One turn moves every row onto another: examples first, then more rows asked:
Q957: [17, 2, -6, 0, 3, -16, 2, 8, -1, -7, -9, -12, 2, -14, -6, 0, 12, 3, -11, 17, -6, 5, -2]
Q612: [12, -4, -3, -6, -12, 5, 4, 6, 6, 0, -6, -7, -6, -6, -16, 8, -1, 3, -14, 14, -7, -2, -5]
Q719: [12, 11, 15, 0, -7, -12, -5, -3, -12, -10, 12, -3, -2, 0, -1, -18, -13, -7, 9, -2, -2, -3, 10]
Q865: [0, 3, 2, -4, 9, -6, 7, -16, 15, 6, 4, -12, 2, 1, 15, 0, -7, -8, 6, -2, 0, 17, 1]
Q224: [-8, -4, 0, 8, 26, -1, 13, 3, 2, 6, -2, 3, 5, 5, 0, -6, -11, -2, 4, -1, -4, 6, 2]
Q695: [-4, 3, 1, -3, -2, -3, 7, -5, -1, -3, -20, -8, -4, -19, 14, 4, -1, 14, -10, 1, -7, -2, 9]
Q434: [-4, -1, -1, 4, -9, -7, -9, 15, -2, -6, -1, -5, -2, -3, 3, 6, 1, -24, 14, 1, -11, 5, 11]
Q687: [-9, 7, -3, -8, 2, 15, 2, 2, -2, -19, 10, -6, -13, -5, 3, -7, -10, 8, -7, 2, -2, 4, -1]
Q894: [-1, 4, -7, 6, 8, 0, 1, -8, 4, 6, -10, -16, -16, -6, 4, -10, -10, -12, -10, -9, -13, -14, 3]
Q580: [9, 7, 19, 4, 0, -11, -10, 15, -7, 1, -10, -5, 2, 3, 7, 7, -4, -14, 11, 7, 0, 1, 5]
Q759: [12, 4, -4, -1, -2, -8, 2, 3, 2, -5, -15, -9, 6, -20, 4, 9, 4, 12, -15, 3, -3, 3, 0]
Q679: [-2, 8, -5, -10, 2, -6, -2, -3, 4, 1, -20, -22, -5, -12, 1, -6, -7, -8, -5, -7, 11, 0, 0]
Q286: [-7, 5, -3, -13, -8, -8, -1, -3, 0, -11, -19, -21, -10, -12, -6, -4, -4, 3, -4, 11, 1, 3, 7]
Q495: [0, 1, 1, -14, 5, -1, 7, 6, 8, -6, -3, -9, 7, 4, 3, -10, 7, 11, 11, 16, -20, 6, -2]
Q723: [0, 1, 4, -3, -13, -1, 2, 1, -1, 2, -18, -18, -7, -17, -17, 6, -2, 13, -3, 9, -6, 1, 0]
Q974: [9, -3, 0, -10, 5, 5, 1, 4, 0, 0, -1, -16, 10, 3, 9, -5, -13, 10, -3, 13, -2, 0, -17]
Q595: [17, 0, 4, 0, -4, -10, 4, -1, 0, -2, 19, -8, 3, -12, 4, -7, -3, -15, 17, -6, -5, 8, 7]
Q249: [-3, -3, 9, 0, -3, 4, -4, 3, -21, -4, 10, -1, 3, -15, -3, -11, -16, -8, 11, -5, -11, 1, 10]
Q754: [2, 2, -4, -1, -12, 1, -10, -14, -12, -2, 15, -6, 9, -1, 0, 0, -12, -1, 3, -10, -13, -1, 6]
Q109: [16, 5, 9, 2, 2, 4, -10, 1, 1, 4, -11, 2, -18, -6, -8, -7, 7, -12, -1, 9, -16, 0, -6]
Q329: [18, 0, 9, 2, 11, -10, 12, 10, -4, -8, 5, 6, 9, -6, -1, -2, -9, -3, 17, 0, -3, 2, 14]
Q310: [14, 14, -5, -9, -2, 8, 16, 9, 7, -10, -6, -4, -1, 4, -2, -13, -6, -16, 5, 2, -8, 9, -6]
Q887: [3, 1, 14, -4, -3, 1, 6, 17, 0, -6, -2, -22, 3, -18, 1, 3, -11, -6, 9, -5, -5, 17, 10]
Q913: [9, -1, 8, -2, 8, 1, 12, 1, 4, 22, -4, -4, -14, -1, -3, -8, 9, -6, -8, 5, -5, -8, -8]
Q125: [2, -1, 7, 5, -11, -2, 6, 19, -21, -6, 2, -12, -3, 8, -12, -11, -7, 4, -3, 9, -10, -1, 5]
Q452: [3, 0, -2, 1, 6, -6, 2, -6, -19, -5, 5, -1, 13, 7, -4, -2, -21, 6, 2, 5, -10, -8, 12]
Q748: [-17, 2, 1, 11, -9, -4, 3, -8, -3, 2, 9, 4, -5, -5, 6, 14, -4, -5, -2, 7, -13, 4, 11]
Q582: [-3, -12, -3, 7, -13, 11, 5, 3, -14, 12, 9, -2, -3, 3, -1, -3, 2, -2, 3, 2, -13, 8, -8]
Q208: [5, -11, -4, -2, 6, -1, 12, -10, -12, 6, 8, -4, 11, -6, 7, 7, -9, 2, 15, 6, -13, 5, 8]
Q831: [4, 5, -2, 6, 9, 6, -7, 2, 8, 1, -8, -2, -19, -4, -8, -9, -1, -14, -4, -7, -19, -9, 3]
Q282: [3, 15, 20, -6, 8, -11, 4, 1, 8, -12, -7, -12, 0, 4, 6, -4, -14, 2, 5, 3, 1, 10, 15]
Q215: [12, 7, 4, -4, -24, -4, -4, 7, -2, -11, 9, -24, -1, 3, -2, 0, -4, -3, -4, -1, -7, 9, 4]
Q645: [6, -4, -3, -1, 3, -4, 12, 7, 7, 7, 2, -6, -12, 1, -17, -3, 11, 2, -12, 14, -14, -9, 0]
Q185: [21, 5, 6, -2, -1, -10, 6, -12, 0, -2, 7, 4, 9, 6, 7, 6, -5, 6, 13, 3, -7, 3, 10]
Q617: [3, 17, 7, 4, -3, 12, 12, -3, -9, 1, 2, -13, -14, -6, 0, -10, -17, 1, -1, -7, 4, 4, -10]
Q305: [-2, 9, 10, 15, 4, -11, 0, 0, -3, 6, 5, 2, 7, 3, 4, 19, -12, 2, -10, 3, -1, -4, 5]
Q113: [-3, 19, -1, 1, 0, -1, 20, 1, 0, -8, 4, -14, -13, -3, -8, -18, 2, -3, 9, -6, -12, 6, 4]
Q332: [-1, -3, 2, 1, 15, -11, 3, 10, -4, 0, 8, -5, 6, -3, 13, 16, -5, -13, -5, 14, -2, 5, 8]
Q165: [-4, 10, 1, 17, -17, -17, -5, 2, -5, 2, 0, -11, -3, 7, -4, 1, -6, -16, 7, -2, -8, -6, 7]
Q663: [-10, 0, 3, 12, -10, -5, 5, 4, -15, 1, -4, 1, -5, 0, 2, 3, -21, -19, -1, 12, -3, -3, 6]
Q14: [17, 2, 6, 4, 2, -10, -1, 3, -5, 5, -8, -10, -11, -12, -10, -7, 14, -4, -1, 18, -12, 6, -8]
Q558: [-8, 3, 1, 3, 8, 2, 1, 2, -1, 0, 9, -21, 1, -6, -2, -5, -5, 25, -1, -4, -8, -3, -7]
Q441: [13, 13, 9, -1, 0, 0, 13, 7, 8, 10, -12, -11, 11, 1, -5, -8, 1, 4, 15, -3, -14, 5, -11]
Q620: [1, 5, 5, -13, 11, 4, 2, -1, 9, 6, -9, 5, -15, 1, 6, -10, 9, -10, -7, -2, 0, -5, 1]
Q503: [-7, 9, 1, -7, 14, -5, 0, 1, 9, 4, -15, -9, -8, -9, 0, -10, 6, -3, -1, -15, 2, -4, 7]
Q872: [0, 3, -2, 7, 0, 1, 0, -7, 1, 2, 5, 11, 0, 23, -1, -5, -1, 6, -4, 0, -7, 0, -3]
Q807: [2, 6, 12, 2, 3, -21, -6, 1, -1, 5, 7, -15, 1, 2, 13, 11, 11, -6, 9, 9, -7, 5, 9]
Q607: [-6, 3, -3, -3, 2, -3, 7, -13, -1, 1, -17, -12, -14, -9, 17, -7, -11, -1, -12, 2, -7, -10, 9]

Q957 turns into Q759
Q224 turns into Q872
And these:
Q719 turns into Q595
Q913 turns into Q645
Q495 turns into Q974
Q305 turns into Q748

One turn moves every row onto another: examples first, then more rows asked:
Q9: [-5, -10, 6, -16, -10, -9, -6, 13, -2, 12, 0, -2]
Q98: [0, -6, 1, 5, -3, 4, 10, -1, -2, 18, -2, 14]
Q717: [10, 0, -11, 7, 15, 7, 9, 5, 3, 8, 6, -4]
Q525: [-3, 0, 5, -7, 0, -22, -9, 11, -6, 9, -6, 15]
Q775: [2, -6, -9, -6, 2, -15, 0, -4, -16, 10, -15, 13]
Q23: [4, -19, -13, 4, 4, -14, -14, 1, -4, 14, -8, 6]
Q827: [3, -3, 3, -14, 9, -1, 2, 5, -3, 7, -8, 19]
Q10: [6, 14, -5, -8, 6, -2, 14, 1, 0, 13, -2, -2]
Q231: [-13, -5, -9, 15, 1, -10, 0, 3, -11, 0, 12, -4]
Q195: [-16, -14, -9, -1, 9, -1, 13, 5, -7, 2, -2, -12]
Q570: [0, -8, -21, 4, 5, -14, 1, 10, -7, 8, -10, -18]
Q804: [-6, -9, -2, 0, 18, -9, -1, 6, 3, 5, 15, -9]
Q107: [2, 8, -10, -10, -1, -7, -14, 18, -2, -5, 1, -2]
Q573: [-6, 6, -2, 5, -6, -7, 0, 23, 0, 2, 7, -9]
Q856: [-3, 3, -20, 10, 9, -14, -1, 9, -1, 8, -20, 3]

Q107 turns into Q10
Q23 turns into Q9
Q570 turns into Q573
And these:
Q827 turns into Q775
Q195 turns into Q231

One turn moves every row onto another: examples first, then more rows asked:
Q4: [-9, -14, 3, -11, 2, -23, 16, -4, 13, 12, 8, 2, 11, 11, 4, 7, 3, -7, -2, 4, 8, 1, 3]
Q216: [6, 2, 11, -8, -1, -6, 10, 12, 22, 17, -11, 14, -3, -15, -5, -4, -3, 3, -10, 25, 2, -11, -1]
Q234: [28, 3, -5, -3, -2, -3, 0, -3, -1, 14, -1, 9, -11, 9, -3, -24, -8, -1, -10, 9, 3, -7, 0]
Q641: [0, -6, 4, -5, -5, -14, 10, 1, 15, 11, 10, 4, 5, 22, 3, 4, 10, 2, 7, -6, 12, 8, 5]
Q263: [4, -1, 13, -4, -3, -7, 3, 15, 7, 3, -7, 7, -23, -9, -1, -10, -3, 4, -10, 13, 6, -18, 1]
Q513: [8, -2, 8, -6, -13, -7, 8, 22, 21, 15, -11, 27, -12, -8, -11, -2, 4, -8, -14, 11, 7, -9, 2]
Q428: [7, -8, 12, -6, -8, -3, 1, 25, 17, 18, -7, 16, -22, -5, -8, -10, 4, 1, -8, 4, 9, -10, 7]
Q837: [-8, -12, 2, -6, -4, -22, 20, -2, 14, 15, 5, -1, 5, 12, 7, 6, 7, -5, -4, 7, 9, 0, -2]
Q154: [24, 8, 2, -9, -1, -7, -14, -9, 15, 15, 7, 16, 1, 2, -5, -9, -8, -1, -9, 16, 5, 5, 13]
Q462: [5, 6, 16, -7, -7, -5, -1, 16, 13, -3, -8, 16, -12, -14, -4, 3, -1, 1, -11, 14, 5, -10, 5]
Q372: [6, -9, -4, -17, -1, -18, 12, -4, 13, 10, -5, 0, 3, 17, -2, 4, 1, -18, 10, -1, 16, -1, -6]
Q877: [24, 9, -3, -6, -8, -15, -5, -12, 9, 6, 2, 23, -10, 7, -8, -10, -7, -16, -15, 12, 9, -5, 6]
Q359: [1, -1, 4, -8, -3, -12, 17, 5, 9, -2, -3, 0, 2, 17, 1, 3, 5, -1, 13, -4, 11, -4, -7]
Q776: [23, 3, 9, -4, -3, 3, -13, -3, 7, 10, 10, 14, -6, -8, -10, 0, -1, -6, -14, 5, 1, 7, 9]
Q903: [27, -1, 0, -4, -2, -14, -3, -13, 11, 18, 1, 10, -13, 6, -5, -17, -1, -14, -17, 7, 11, -9, 10]
Q172: [-2, -16, -4, -16, -3, -10, 11, 15, 8, 14, 1, 8, 10, 14, -3, 5, -1, -8, 8, -4, 7, 8, -2]
Q749: [-5, -12, -5, -12, 0, -15, 16, 4, -1, 7, 5, 2, 11, 13, 4, 2, -7, -4, 2, 6, 2, 4, -7]
Q100: [-4, -8, 5, -7, -3, -15, 10, 4, 10, 4, 11, 9, 8, 19, 0, 6, 7, 0, 4, -8, 8, 7, 8]
Q481: [26, 6, 1, -1, 1, 5, 6, -5, 5, 14, 3, 14, -3, -5, -12, -13, -8, -1, -8, 15, -5, -2, -9]
Q953: [6, -9, 11, -10, 2, -10, 5, 11, 22, 22, -10, 6, -16, -12, -4, -10, -1, -2, -11, 17, 9, -17, 4]
Q924: [-1, -16, -4, -16, -8, -10, 7, 16, 8, 14, -3, 2, 3, 12, 1, 9, 2, -13, 5, -3, 11, 9, -4]
Q279: [26, -1, 1, -5, -3, -2, -15, -1, 6, 19, 5, 8, -8, 5, -2, -15, -3, 0, -12, 4, 7, 3, 15]
Q542: [26, 7, -8, -4, -7, -4, 1, 0, 7, 18, 3, 24, -3, 10, -9, -18, -11, -2, -9, 16, 1, 2, 0]
Q214: [24, 1, 3, 0, -6, -8, 6, -11, 13, 16, 4, 22, -11, -3, -16, -7, 2, -20, -20, 7, 4, -6, -1]
Q660: [-4, -11, -8, -9, -7, -14, 13, 5, -3, 9, 6, 0, 3, 17, 8, 1, -5, -5, 0, 7, 5, 7, -9]
Q911: [5, 4, 12, -3, -6, -6, 2, 6, 7, -3, 6, 19, -24, -11, -12, -2, -6, -5, -10, 13, 2, -11, -6]
Q701: [3, -12, -3, -16, 1, -20, 17, -1, 14, 10, -2, 7, 9, 17, -6, 3, 2, -17, 8, -4, 12, -2, -4]
Q104: [7, -3, 13, -11, 5, -6, 0, -2, 24, 19, 3, 12, -11, -18, -13, -2, -5, -4, -7, 22, 2, -8, -2]
Q849: [10, -3, 8, -4, -8, 2, 4, 17, 21, 21, 4, 27, -17, -6, -20, -6, 0, -1, -5, 8, 1, -2, -3]
Q66: [-2, -4, 2, -9, -1, -17, 20, 3, 6, -5, 1, 8, 5, 18, -2, 2, 2, -5, 9, -6, 9, -5, -5]

Q154 turns into Q216
Q263 turns into Q279
Q481 turns into Q849
And these:
Q100 turns into Q4
Q359 turns into Q641

One turn moves every row onto another: examples first, then more rows asked:
Q959: [-12, 1, 2, 17, 0, 1, 14, -5, 0, 6, 10, 19]
Q334: [-15, -3, -3, 11, -2, 11, 19, -6, -5, 10, -1, 2]
Q561: [-17, 1, 10, -8, -11, 10, -6, -25, 2, 4, 20, 4]
Q8: [-19, -2, 14, 2, -5, 6, 10, -2, -5, 3, 0, -10]
Q944: [-3, 18, 2, -8, -3, 15, 15, -10, 1, -10, 2, 16]
Q709: [-17, 1, -5, 6, -13, 12, -11, -23, -4, -10, 14, 5]
Q242: [-10, -2, -2, 13, -5, -2, 21, -7, -8, 7, 4, 7]
Q203: [-3, 19, 5, 0, -4, 2, -2, -14, -3, -14, -10, 13]
Q530: [2, 1, 8, 0, -1, 7, -14, -8, -4, -5, -7, 14]
Q118: [-12, -4, 8, -10, -20, 8, -1, -26, -5, 8, 16, 8]
Q740: [-2, 14, -2, -5, -5, 10, 14, -18, 6, -9, 9, 22]
Q886: [-17, 2, 20, -6, -16, 12, 2, -20, -11, 9, 10, 16]
Q610: [-16, -8, -7, 7, -11, 6, -12, -20, -6, -5, 7, 1]
Q909: [-14, 1, 18, -5, -5, 3, 16, -5, -8, 3, -5, -4]
Q287: [8, 8, 6, -3, -5, -1, -4, -14, -1, -12, -7, 12]

Q530 turns into Q886
Q561 turns into Q334
Q944 turns into Q709
And these:
Q610 turns into Q909
Q242 turns into Q287

One turn moves every row onto another: examples first, then more rows asked:
Q243: [2, 9, -5, -10, -7, -1, -9, -4, -15, -7, 0, 0, 1, 6, 2, 16, 9]
Q881: [12, -6, 1, 13, -9, -2, -5, -3, 9, 1, 4, 12, -4, -9, 9, -12, -5]
Q135: [10, -3, -4, -2, 15, 6, 9, 15, -5, -1, 0, 6, -6, -17, 1, -3, 2]
Q669: [1, 10, -6, -11, -8, -1, -8, -5, -16, -6, 0, -1, -1, 6, 2, 16, 11]
Q427: [2, 11, -7, -10, -7, -1, -7, -4, -15, -6, 1, 0, 0, 5, 1, 16, 10]
Q292: [8, -8, 1, -2, 12, 10, 2, 14, -3, -10, -5, 6, -6, -16, 7, -4, 1]
Q273: [1, 9, -6, -10, -8, -1, -9, -5, -15, -7, 0, 0, 0, 6, 2, 16, 10]
Q483: [2, 10, -6, -10, -7, -1, -8, -4, -15, -7, 1, 1, 1, 6, 1, 16, 9]
Q554: [6, -5, 0, 15, -12, -8, -2, -7, 4, 9, -1, 5, -13, -9, 7, -15, 2]
Q731: [-7, -6, 15, -8, -8, 2, 2, -16, -2, 6, -15, -10, 4, -2, -6, 4, 8]
Q497: [1, -8, -1, 0, 9, 3, 6, 7, -10, 1, -12, -4, -17, -17, 4, -8, 10]
Q278: [-1, 0, -1, 11, 11, 4, 8, 3, 11, 3, 14, -3, 8, 14, 4, -1, 2]
Q560: [-5, 1, -3, 12, 9, -1, 11, -1, 7, 12, 11, -11, 0, 13, 1, -4, 9]
Q973: [13, -2, -3, 14, -8, -6, 0, -1, 8, 9, 9, 13, -5, -9, 4, -11, -4]
Q899: [-10, -4, 1, 13, 5, 1, 5, -5, 5, 7, 2, -16, -5, 13, 6, -7, 13]
Q343: [-3, -5, 4, 11, 8, 9, 0, 2, 13, -6, 7, -5, 7, 14, 10, -4, 2]
Q845: [3, -11, 2, -1, 8, 8, 0, 8, -6, -9, -13, -1, -12, -16, 8, -8, 6]
Q643: [-2, -8, 17, -9, -6, 9, -3, -11, 4, -5, -11, -3, 11, -1, -2, 7, 0]
Q45: [5, -3, 12, -10, -1, 8, 4, -7, 7, -1, -1, 3, 18, -2, -7, 11, -4]
Q797: [-4, 1, 9, -8, -4, -3, 10, -13, -4, 15, -6, -9, 5, -3, -13, 7, 7]
Q222: [5, -3, -5, 0, 13, 1, 12, 11, -10, 6, -4, 0, -13, -18, -1, -5, 8]
Q202: [-9, -7, 6, 12, 4, 6, -2, -4, 10, -4, 0, -12, 0, 14, 12, -6, 9]
Q3: [9, -2, -3, 14, -10, -9, 2, -4, 4, 13, 6, 8, -10, -9, 3, -13, 1]
Q835: [4, 3, 7, -9, 0, 1, 11, -7, 1, 12, 2, 0, 14, -3, -14, 11, 0]
Q152: [7, -8, 3, 14, -12, -3, -7, -6, 7, 2, -1, 7, -9, -9, 10, -14, -1]

Q881 turns into Q152
Q273 turns into Q669
Q731 turns into Q797
And these:
Q135 turns into Q292
Q560 turns into Q278

